In the data rows, zero lies at 4.5, halfway between 4 and 5.
Some points:
[5 4 3 5 5 7 4 4 2 7 4 3 2 5 5 4 5 5 5 4 1 3 4 5 8 3 8 4 3 5 4 5 4 5 5 5 1
 4 7 3 4 4 5 6 3 5 6 2 3 1]
[4 6 3 7 5 4 2 4 4 6 5 6 9 8 7 6 5 1 3 2 5 4 5 3 4 3 5 5 6 4 3 5 2 3 4 6 6
 4 3 1 4 5 5 7 4 3 6 6 5 4]
[3 3 3 5 3 6 7 1 6 4 3 4 4 3 3 3 4 4 6 4 4 3 1 3 3 5 4 6 4 4 6 4 1 3 5 4 3
 7 5 7 4 6 1 4 4 7 4 5 6 3]
[5 3 3 4 5 4 4 6 9 3 8 4 5 4 1 4 2 3 5 6 4 5 6 3 5 4 4 1 6 3 7 7 4 4 3 3 3
 4 4 7 9 4 4 6 6 4 6 6 6 5]
[7 2 7 5 4 3 3 4 5 5 4 9 4 4 6 5 4 4 3 5 4 4 5 5 5 3 3 2 3 3 3 5 6 6 4 6 3
 3 3 4 4 5 5 4 6 3 4 5 6 3]
[6 5 4 1 4 4 2 5 6 4 5 3 5 6 4 1 4 4 4 6 4 4 5 4 1 3 1 3 5 4 4 7 6 6 6 3 3
 3 5 4 4 4 7 6 5 4 5 3 5 5]
[3 1 3 1 5 5 7 6 4 4 2 3 3 4 3 4 3 5 5 4 3 3 5 4 6 5 3 6 9 4 5 3 2 3 4 6 7
 6 4 6 4 6 4 4 3 6 6 2 5 3]
[5 6 3 3 6 5 3 3 3 4 5 5 4 5 7 5 4 5 4 3 5 5 5 4 3 3 3 4 5 1 3 3 6 5 5 1 4
 5 1 3 3 3 5 8 5 5 4 5 7 6]
[5 7 5 5 4 3 3 5 5 6 6 6 6 4 3 1 4 4 4 3 5 4 6 2 4 6 4 5 3 4 5 4 5 5 5 3 4
 4 4 4 5 7 4 5 4 5 6 6 6 5]
[3 3 5 5 4 5 6 4 5 2 5 3 3 4 1 6 4 1 4 2 6 3 4 4 6 5 6 6 4 3 4 3 5 7 4 4 9
 5 7 3 5 6 5 6 4 4 4 1 3 3]
[4 3 4 5 7 5 6 4 3 4 2 3 3 3 5 3 3 5 3 2 5 4 4 4 8 6 7 5 5 3 5 5 2 6 6 6 5
 3 5 3 6 4 5 4 4 4 3 3 4 5]
[1 5 6 2 2 7 5 3 5 5 4 3 2 5 5 6 3 5 3 5 4 5 5 6 4 5 4 6 8 5 4 4 4 4 4 5 6
 6 7 4 6 5 5 3 5 4 7 5 1 2]
[5 3 3 3 1 3 2 5 4 5 4 5 3 1 5 5 4 6 4 4 8 9 1 4 5 4 4 4 3 6 9 4 5 7 4 5 5
 6 1 3 2 3 1 4 6 3 4 5 6 4]
[4 4 6 4 4 4 8 7 4 6 5 4 4 4 9 6 8 4 4 5 3 4 4 5 5 3 6 3 5 1 3 4 3 4 3 6 5
 4 6 6 6 2 4 5 4 6 5 6 7 4]
[5 3 5 6 8 5 4 1 3 7 5 5 4 5 5 4 2 5 1 3 5 5 4 6 6 7 6 6 4 4 4 3 4 6 8 5 8
 4 6 6 5 6 7 5 6 2 3 3 5 4]
[8 6 7 4 8 8 3 9 3 5 3 4 4 5 4 8 8 9 9 7 5 3 1 3 4 4 5 4 4 3 3 1 2 3 3 1 5
 5 4 5 5 4 4 5 4 5 5 7 6 7]
[3 4 3 6 4 4 4 4 4 4 3 4 4 4 3 7 9 9 5 7 7 6 6 7 7 5 7 9 7 4 5 9 4 4 7 4 3
 3 2 3 1 6 4 3 4 4 5 5 4 4]
[4 3 3 5 2 3 4 7 5 8 7 5 6 5 1 3 3 3 5 4 4 5 4 3 4 1 4 5 3 5 3 2 6 4 4 5 3
 1 4 4 6 5 7 5 4 7 5 5 4 4]
[4 4 5 5 1 4 6 6 2 5 9 5 3 4 4 1 4 5 4 4 4 5 4 1 4 3 6 5 2 6 7 8 5 5 4 5 4
 5 5 4 4 8 6 5 5 5 6 9 5 7]
[6 8 7 3 4 5 3 4 4 3 3 5 8 3 4 3 5 1 3 4 5 3 4 5 5 3 3 3 3 5 4 4 4 5 4 4 5
 1 1 6 4 5 5 5 9 8 7 4 4 3]
[4 3 8 5 5 3 3 3 4 5 4 4 3 1 5 3 4 7 7 9 8 5 7 5 4 4 4 5 3 9 4 7 4 1 4 3 4
 5 5 4 4 2 3 4 1 3 5 6 4 4]
[6 5 3 3 5 1 3 5 3 5 6 4 5 6 4 5 3 3 5 5 5 6 5 6 5 3 1 1 6 4 6 4 6 4 3 5 1
 1 4 4 4 5 5 2 5 4 5 4 4 7]
[8 5 5 4 4 4 5 4 4 7 6 5 7 4 1 4 6 5 4 1 6 4 4 4 3 5 4 5 3 5 4 7 4 5 4 3 1
 4 5 4 6 3 4 3 4 6 3 3 6 6]
[3 4 5 6 7 5 5 1 5 2 5 3 6 4 5 3 5 4 5 5 4 5 4 8 6 6 6 6 4 5 0 5 4 5 5 7 7
 5 4 5 5 4 6 4 3 4 3 4 3 4]
[3 3 5 5 6 4 2 5 6 5 5 5 9 5 9 5 5 5 7 4 4 3 5 2 5 5 3 4 2 3 7 3 4 4 5 3 5
 5 6 3 3 5 6 6 9 3 4 5 6 6]
[5 5 5 4 4 4 5 4 5 4 4 4 4 9 5 4 9 5 4 5 1 3 6 4 4 4 4 4 4 3 3 1 6 4 4 4 4
 4 4 4 3 1 2 4 3 3 2 4 6 3]
[5 5 4 5 5 6 6 6 2 2 3 3 4 3 4 5 6 4 4 4 5 3 6 6 4 5 5 8 4 7 4 4 4 6 5 9 4
 8 5 5 6 4 6 6 6 3 4 5 3 4]
[3 4 6 5 5 8 6 4 4 1 4 3 5 4 4 4 4 6 3 4 2 6 1 4 5 6 5 7 9 7 4 4 6 4 4 6 6
 4 7 4 5 5 3 7 6 5 5 5 4 3]
[7 8 6 4 5 4 8 5 6 5 2 5 5 6 5 5 4 4 6 4 4 5 5 5 5 5 5 3 5 3 4 4 5 7 6 3 3
 6 4 1 3 5 6 5 6 6 5 6 5 6]
[6 7 1 4 2 4 5 3 4 4 5 5 4 3 5 5 4 7 5 9 8 7 9 5 5 4 6 4 5 7 7 6 8 5 4 5 6
 4 5 4 3 1 1 1 3 6 4 3 5 4]
[3 5 4 1 6 1 5 3 7 6 3 5 4 4 6 4 1 3 6 5 4 6 1 3 4 1 3 3 5 4 5 6 6 4 3 4 5
 6 5 5 7 7 5 5 3 4 5 4 5 6]
[5 1 1 3 4 5 8 8 9 5 6 5 3 5 6 4 5 2 6 5 5 2 5 5 3 4 5 6 7 9 4 5 6 2 3 1 3
 4 4 8 3 6 6 2 4 3 6 6 5 6]
[5 4 5 5 4 5 6 3 5 5 3 4 3 6 4 4 3 3 5 3 4 5 5 7 5 9 4 5 3 2 6 4 6 4 5 7 7
 7 4 8 5 1 4 6 4 3 1 4 1 5]
[4 9 5 9 4 5 5 5 4 4 5 4 4 6 3 9 3 7 4 6 2 1 3 5 3 4 3 4 2 5 1 4 1 3 4 5 5
 5 4 3 1 3 3 3 4 4 5 4 5 7]
[4 5 4 4 3 5 1 5 4 1 3 5 6 3 6 5 4 5 1 4 3 6 8 9 6 6 7 4 5 4 6 4 5 5 4 5 5
 5 5 7 6 5 4 3 2 3 3 3 4 6]
[2 5 6 8 5 5 2 6 1 1 3 5 4 5 5 5 4 3 3 3 5 5 4 4 1 9 7 2 5 4 3 4 7 7 8 6 5
 5 5 7 6 5 5 1 3 5 3 1 1 3]
Along one direction, these points spread out more than along any other. How many in every 100 of the points above lie lower along it than each point below? Round to a whole number. More than half of the points above lie lower than the first one.
[4 5 4 4 3 5 1 5 4 1 3 5 6 3 6 5 4 5 1 4 3 6 8 9 6 6 7 4 5 4 6 4 5 5 4 5 5
 5 5 7 6 5 4 3 2 3 3 3 4 6] 72
[4 3 4 5 7 5 6 4 3 4 2 3 3 3 5 3 3 5 3 2 5 4 4 4 8 6 7 5 5 3 5 5 2 6 6 6 5
 3 5 3 6 4 5 4 4 4 3 3 4 5] 81
[4 4 5 5 1 4 6 6 2 5 9 5 3 4 4 1 4 5 4 4 4 5 4 1 4 3 6 5 2 6 7 8 5 5 4 5 4
 5 5 4 4 8 6 5 5 5 6 9 5 7] 11
[3 3 5 5 4 5 6 4 5 2 5 3 3 4 1 6 4 1 4 2 6 3 4 4 6 5 6 6 4 3 4 3 5 7 4 4 9
 5 7 3 5 6 5 6 4 4 4 1 3 3] 86
[6 8 7 3 4 5 3 4 4 3 3 5 8 3 4 3 5 1 3 4 5 3 4 5 5 3 3 3 3 5 4 4 4 5 4 4 5
 1 1 6 4 5 5 5 9 8 7 4 4 3] 33
[8 5 5 4 4 4 5 4 4 7 6 5 7 4 1 4 6 5 4 1 6 4 4 4 3 5 4 5 3 5 4 7 4 5 4 3 1
 4 5 4 6 3 4 3 4 6 3 3 6 6] 28
[4 9 5 9 4 5 5 5 4 4 5 4 4 6 3 9 3 7 4 6 2 1 3 5 3 4 3 4 2 5 1 4 1 3 4 5 5
 5 4 3 1 3 3 3 4 4 5 4 5 7] 58
[5 3 5 6 8 5 4 1 3 7 5 5 4 5 5 4 2 5 1 3 5 5 4 6 6 7 6 6 4 4 4 3 4 6 8 5 8
 4 6 6 5 6 7 5 6 2 3 3 5 4] 89
[3 4 6 5 5 8 6 4 4 1 4 3 5 4 4 4 4 6 3 4 2 6 1 4 5 6 5 7 9 7 4 4 6 4 4 6 6
 4 7 4 5 5 3 7 6 5 5 5 4 3] 78
